One vector is turned by the same rotation once a step. Each row is the vector after some number of steps, and that number follows the row.
The counts run from 0 to 507.
[-18.7  13.9   1.3 -22.8   6.6  -5.2 -14.3  -5.6  14.7 -15.5 -18.7 -16.8
   1.8  -0.7   2.8  26.6 -16.5   0.8   0.0  12.6   5.8  11.2  14.4  -2.4
  -7.9   0.1  -2.2  13.3  11.6  11.9 -19.5   5.1  31.6  17.2 -13.5]
435
[ -2.4  -8.3   5.8 -24.4  13.0 -20.7  15.7 -11.7   6.1 -23.0 -33.9 -29.6
  -1.8   5.8  -3.2  10.3 -20.0   3.2  17.8  15.0  -6.9 -10.3  -3.0  -7.5
   7.8  19.1  -4.7  10.8   4.0   5.3 -19.8  -3.1  12.9   3.4  -7.2]
38
[  1.7   3.9 -21.7   4.0   7.8  -1.8 -16.4  -5.8  -4.1   4.6  15.2  10.7
   3.3  17.2   9.9  32.4  -5.9  23.0   1.9  -5.3 -18.6 -13.0  -0.1   1.1
  -0.3   0.7 -17.5  -1.9   7.9 -24.2  17.3  15.2  -4.7  20.6 -31.4]
139
[ -9.2   1.9   8.0 -25.5 -15.9  -5.6 -13.1 -20.4   1.6 -14.4  -3.9  -5.9
  15.4 -19.3  17.2  -7.1   8.8   6.2 -26.3 -24.5  -4.0 -25.9  -6.6 -10.2
  -4.5   7.2  -8.4  22.2  -0.8   0.1   4.6  -2.4  16.4  -3.0 -25.2]
454
[-22.5  21.9  19.7 -21.5  -4.8 -21.8 -16.3 -12.6  11.4  -9.1  12.8 -12.3
   1.1 -16.0  17.2  -8.1   4.7   1.3   9.1  20.0  13.2  -4.2  16.1  -6.0
  -2.4  -5.4   3.9  18.1   1.8   7.9  -6.4  19.6   4.2 -15.0 -16.6]
126
[-32.5  10.7  12.3 -25.4   3.8  -8.6 -10.9   1.5  20.2  -3.1  -8.0  -8.3
   0.2   5.1   0.8   9.4 -15.3   8.6  22.0  21.7  -2.3  -0.6  13.0  -7.1
 -13.8   1.9  -9.1 -12.2  10.6   6.2  -4.4  10.8  28.9   9.6 -24.9]
437
[ -5.6  40.1 -11.9  20.6  -5.4  -3.0  -7.1 -11.7   9.3  27.0   7.3   8.8
 -20.5   3.0 -11.2  20.7  14.6  -6.4  19.8   8.1 -22.9   5.7   7.4   8.6
  -6.9  -2.1  -4.3 -11.9  -2.8  -2.3  16.7  25.7  -8.1   4.9  -3.1]
246
[ -7.8   7.6 -10.5  18.0 -11.2 -18.0 -11.3 -20.2  41.8   2.1  -1.4 -10.2
 -14.0  -1.4  -2.1   2.3   8.5  -9.3   5.7 -12.1  13.2  10.3  33.4   1.4
  -7.1  -9.0   0.7   3.5  12.9  -9.8   3.8  13.6 -17.3   6.9 -22.9]
414
[ -4.9  18.7  14.4 -19.0 -19.7 -17.9   3.5 -17.0   4.8  -9.9  -5.3 -21.3
   4.9 -29.6 -17.4 -14.8  -0.8   8.6  -1.0  -0.6   5.6  -3.8   5.8  -6.8
  -3.9 -11.4 -19.8  15.7 -24.5  20.5  -9.4  14.5  16.9 -13.3  -9.5]
91
[ 14.2   4.1  -1.4  -6.5   3.2 -18.8  -5.6 -37.1  -9.3  -2.6  -9.0 -25.2
  -9.6   3.4  11.7  25.3  -4.6 -15.1  29.5  14.1  12.2   4.0 -14.1  -8.0
   1.5  23.5  10.9  20.6  -1.7  22.3  -8.0  -2.1   3.9  -4.8  -5.0]
328
[ 16.6  13.2   2.8  -9.1  -9.3 -11.0  -3.8 -20.5  -2.2  18.2   7.4  10.3
  -8.2 -20.0   7.1 -10.1   3.7  12.4  -2.9 -29.9  -5.8 -14.5   3.2   3.2
  -7.7  12.5  -8.9  -2.0 -13.9   6.0  22.3  17.6  -2.5   0.4 -42.4]
421
[-11.9  -7.9 -29.4 -10.7  -3.2  -7.4   9.2 -18.9  20.9 -16.6  -9.7  -9.6
  17.8   9.2 -14.8  43.4 -12.4   0.9 -11.5  -2.3 -14.4  15.0  -0.9   6.8
   1.5  15.0  -6.9  10.5 -10.3  -3.7  -5.6  -5.1   1.3   6.8  -2.6]
176
[-14.8 -17.3   9.6  -4.4   5.3 -17.3 -15.2 -14.5  11.7  -8.4  -1.3 -24.7
  -9.6  25.3  26.6   0.8  -8.2   3.6  18.5  18.3  -2.3 -11.3  15.1   5.9
  -5.4  15.5   6.9 -10.9  -8.6   1.3  -1.9  12.0  -2.5  18.1 -26.9]
297
[ 20.4  17.2  -1.6  11.2  -3.5  -3.8   6.2  -7.3  -2.4  -4.9  -3.2  -8.4
   2.5   0.7 -14.8  -3.1   3.1   6.3 -12.8 -22.6 -23.8 -17.8  -1.6   9.2
  -8.4  12.6  -2.3  25.9 -39.3  11.6  16.6  17.7 -16.5  14.8  -4.2]
228
[-23.5  -3.0   7.0 -15.6  -5.8 -12.6  25.4   6.1   1.5  -9.3  -9.7 -13.2
  13.6 -10.3 -13.7   6.0  18.8   9.1 -10.9  -8.1  -4.5 -18.7  19.4 -13.9
  -2.9 -22.0 -30.2  -3.5  -3.4 -12.5  11.9  23.2  -1.3   1.2 -24.5]
119
[ 10.9  -2.2   7.1  -3.6  -9.1 -33.0   0.8 -15.0   4.0  -9.5  24.7  -3.5
  -0.8  -3.4  -7.7  12.3   3.3  19.4  20.1  18.9  -2.8   7.5   8.2   8.5
   8.7   2.2 -11.8   7.0 -29.0  -5.1   4.7  30.2 -24.3  -6.8  -9.3]
95
[  7.2  28.6   6.6  -2.9  16.7 -11.6 -11.0  -9.5  -0.5  -5.1 -23.6 -15.5
 -18.3   2.1  -7.6  14.8 -12.0   4.5  40.0  24.5  -0.2   0.2   5.3  -8.8
  -1.4  11.7  -1.8  21.7  11.8   5.8 -11.1   5.6  14.2  -1.2   5.3]
72
[ 17.1  -9.6 -25.0  21.8  -3.9  -0.8  -0.3 -10.9  11.4 -15.2 -20.1 -17.0
  -1.6  21.7 -25.0  22.6 -11.6  12.8  -0.1 -11.0 -15.6   3.3   1.3  -6.9
   1.1  -4.2 -25.4  20.1  -3.4   6.4  -4.1   5.4  -3.2  19.3 -13.4]
370
[ -0.4   2.9   3.2  -9.0   6.7  -9.6 -19.2 -49.1 -15.9  -7.9  -3.0 -12.8
  -8.3  -2.1  13.5  -7.9  -1.7  20.7  -1.7 -13.5   4.5 -17.0   2.1 -13.1
   9.0  -2.1 -17.0  13.2  19.0   5.2 -13.4   2.9   1.9  -4.3 -17.9]
392
[ -9.1  -3.6  27.6 -36.3  -4.3 -19.7 -17.1 -12.1 -10.8 -27.7   2.3  -9.9
  -0.1  -6.5   2.9  13.7  16.7  16.6  -0.6  10.1 -10.0  -7.4   0.5  -9.1
  12.6   4.8  -8.4  17.8  -2.6 -10.7  -3.7  20.4   9.3   0.3   8.0]
64
[ -6.7   2.4 -26.7   6.6   3.2 -12.9 -16.0 -17.3  17.0  -5.3  -3.6 -13.2
  -3.6  11.9   8.4  46.7  -9.7   1.4  30.9  17.1   6.9  18.1   3.5   8.8
  -0.1  14.4  -8.3   4.6  -4.6 -12.0  -9.8  -7.9   3.8   5.7  -8.7]
468
[  4.6   0.3 -15.7 -14.8  11.3  -7.7   0.8   1.1  10.4 -18.7 -11.9  -5.2
   4.4   7.4   0.9  40.9  -7.9  11.8 -19.4 -16.1  -9.2   9.0  17.0  16.6
   0.1   9.6  -4.4  13.3  -6.3 -12.3  -2.0  18.0   3.6  30.2 -12.0]
432
[ 10.0   9.6   7.3 -13.3  12.9  -0.4  11.0 -10.5 -19.9  -3.5 -26.3   5.9
  -5.0   9.7 -18.0  -1.5  -0.4  13.1   7.6  -4.8 -35.5 -29.8 -10.7 -24.8
   8.7  21.0 -15.4   8.8  13.4   6.9   9.8  15.6   2.4  -3.1 -13.3]
366
[-29.2  -6.4  -2.8 -16.2  -3.8  -7.9  19.2  -5.8   0.2  -2.6 -28.6  -9.9
   0.4  -3.4  -2.3  11.5  16.6  -5.5  -4.2  10.2   3.1  -1.1  28.1 -20.7
   6.5   3.0 -14.9  -4.9  11.8  -3.7   1.2  21.5  -0.9 -22.7 -27.9]
410
[ -5.3  -7.2 -13.9 -20.5  -1.9  -4.8  16.5  -5.0  -1.1  -3.5  -2.4  10.6
  19.2   5.9  -6.0  23.0 -13.1  21.3  -6.3   7.0 -34.2 -18.6 -14.9   3.5
   2.2  19.5 -21.2 -11.0 -18.1  -8.3  12.0   3.5   7.5   2.8 -24.3]
173
[  0.5  18.5   3.4 -34.7  13.4 -22.2  21.0   0.1  -9.4 -10.0 -22.6  -4.4
   7.4 -15.9   1.4  22.3  -8.3   9.3  10.6   9.3 -12.1 -18.7   2.3   3.8
   4.8  23.7  -9.0   5.3 -15.7  -7.6  -0.2   6.2  18.4   2.1  -7.8]
463
[-11.6  -8.1 -12.8   5.3  -4.5  -6.8   4.2 -48.6   6.5   9.2  19.4 -19.6
   6.1  12.7 -18.2  -8.7   0.1   8.7  -0.7 -15.9 -12.3 -16.3  -6.9  -5.5
  -3.1 -13.1 -15.1  -9.9   0.3   8.1   7.3   8.2 -28.4  -1.1 -19.5]
253
[ 19.3   4.3   0.7  -8.2  -8.8 -16.9   1.3 -28.5   1.5   6.6  -7.2 -22.2
 -13.7  -0.7   1.9  26.1  -2.1 -12.0  23.0  -4.2   7.9  14.4  -1.0  10.8
  -7.6  32.3  13.7   7.3 -31.1  14.8   3.6   7.8  -4.8  10.4  -8.2]
326
[-13.3  21.7  -7.7   2.3   2.4   0.4 -10.8 -25.9   5.8  14.0 -12.7  -0.5
 -12.7   6.0  -1.3  -7.1 -17.2  21.2  35.9  13.4 -17.5  -7.8   5.9   2.4
  -4.0  21.2 -14.1 -13.5 -12.6   5.0  -5.3  -7.9  13.7  -9.1 -18.9]
500
[ -9.1  35.4   7.5  -0.2  -3.5 -19.9 -19.1  -8.0   9.5   3.7   9.1  -2.3
 -14.0 -18.4  10.0   4.5  22.6 -15.8   9.3  -4.3   9.1 -10.7  10.0 -13.7
  -7.5 -18.2   2.9  21.9  27.0  -3.4   7.4  18.3   5.6  -2.0 -10.0]
417
[ -7.7  15.6  -0.9 -12.5   2.9  17.5  -2.5 -12.0  -7.8  13.9 -16.3   8.8
   5.6   1.1 -19.2  -2.9  -9.1  19.3  -2.4  -8.7 -21.8  -8.6   4.3 -18.8
 -13.7  15.3 -16.7  -6.8  10.3  13.8  12.0  19.0  10.4  -3.9 -36.6]
110
[-17.3 -11.9  -0.3   1.6  -2.1 -10.8  -1.1  -0.2  -4.5 -16.5  -3.9  -7.4
   8.6  20.3  11.1   5.3   2.0  23.3   4.8  33.8 -26.5 -19.5  12.9   7.6
   9.5   1.0 -19.4  -3.4 -29.4  -9.9  -3.2  23.1  -6.2   4.0 -12.4]
235
[ -1.0   6.9 -22.9  -7.3   4.6   8.3 -17.5  -4.6  -2.3  -7.7   5.1  12.6
  14.4  12.5   3.3  42.5  -0.7   7.0 -26.1  -9.8 -16.7   0.9  -0.2  -2.3
  -1.6   7.4  -6.9  19.3  15.3  -6.5  10.5  12.8   9.2  11.0 -21.3]
141
[-13.1 -13.8   2.7 -15.5 -19.9 -28.6  22.5 -27.4  20.4 -10.0 -17.8 -18.3
  -1.0 -13.7 -17.3  -7.4  -0.3   3.9   7.8   6.2 -12.5  -0.1   4.6  -2.9
  10.2  -1.2 -19.8  -9.6 -14.9   4.9  -9.6  -2.1  -3.5 -16.9  -3.4]
349
[  2.8  -2.1 -19.5   3.4 -15.9 -13.6   5.7 -10.7  25.7  17.5 -23.2  -0.2
  -9.1   0.2  -2.7  13.1  -6.7 -18.8  15.2   5.5  -6.5  13.5  15.0   4.9
  -4.3  19.2  -3.9 -20.2 -11.5  14.9   6.5  10.4   2.3  -4.6 -37.4]
15
[ -6.3  19.9  -4.0  -2.8   6.4  -3.1   6.1 -11.9   6.4   9.8 -41.3   5.1
 -12.6   0.5   8.5  -7.9  -7.5 -18.7   0.9  -1.7 -28.5 -21.8   4.1  -7.3
  -2.8  28.8   4.7  -2.3  17.4  13.8   3.8   4.1  16.2  -0.3 -24.1]
304
[-16.7  13.5  39.2 -38.8  -3.6 -27.7   4.0  -5.1   8.8 -11.7   1.9 -13.9
 -10.0 -13.1   0.0   6.4  15.6  -9.0   4.6   5.6 -14.7 -10.8  -2.9  -3.8
  -1.0  -6.3   4.0   1.4   1.6  -1.9   3.0  18.8  15.2  10.2  14.3]
321
[-10.3  27.9   2.8 -17.1   7.4  18.1 -10.5  -7.5 -19.4  12.3 -20.3  13.6
  -0.7  -1.1  -8.8   7.2  -1.7  13.6   0.2  -1.6 -19.0  -9.1   1.9 -20.9
 -10.4  11.6 -14.7   2.1  19.1  13.7  12.8  18.4  17.1  -2.6 -28.2]
109
[-17.1   5.2  -7.1   0.8  -4.8  11.0  -8.7 -15.4  29.3  10.9 -14.2   5.9
  -5.7   6.7 -19.2  10.2  14.8   2.7   4.2 -29.9 -14.5   1.4   7.1  -6.4
 -20.7  28.4   0.2  -8.0   1.6 -17.3  21.8   1.0  -5.9   4.4 -15.0]
475
[-22.0  26.4 -10.2   8.0   6.0 -10.3   8.2 -12.2   2.8   3.0  -6.1 -16.5
  -3.1  -1.1 -12.4  38.2  17.3 -13.6  32.1  23.9  -4.5   5.0  -2.1  -4.9
   3.9  -7.5 -10.8   5.8   3.7 -12.0  -0.5   2.1  -2.3 -13.2  17.8]
213
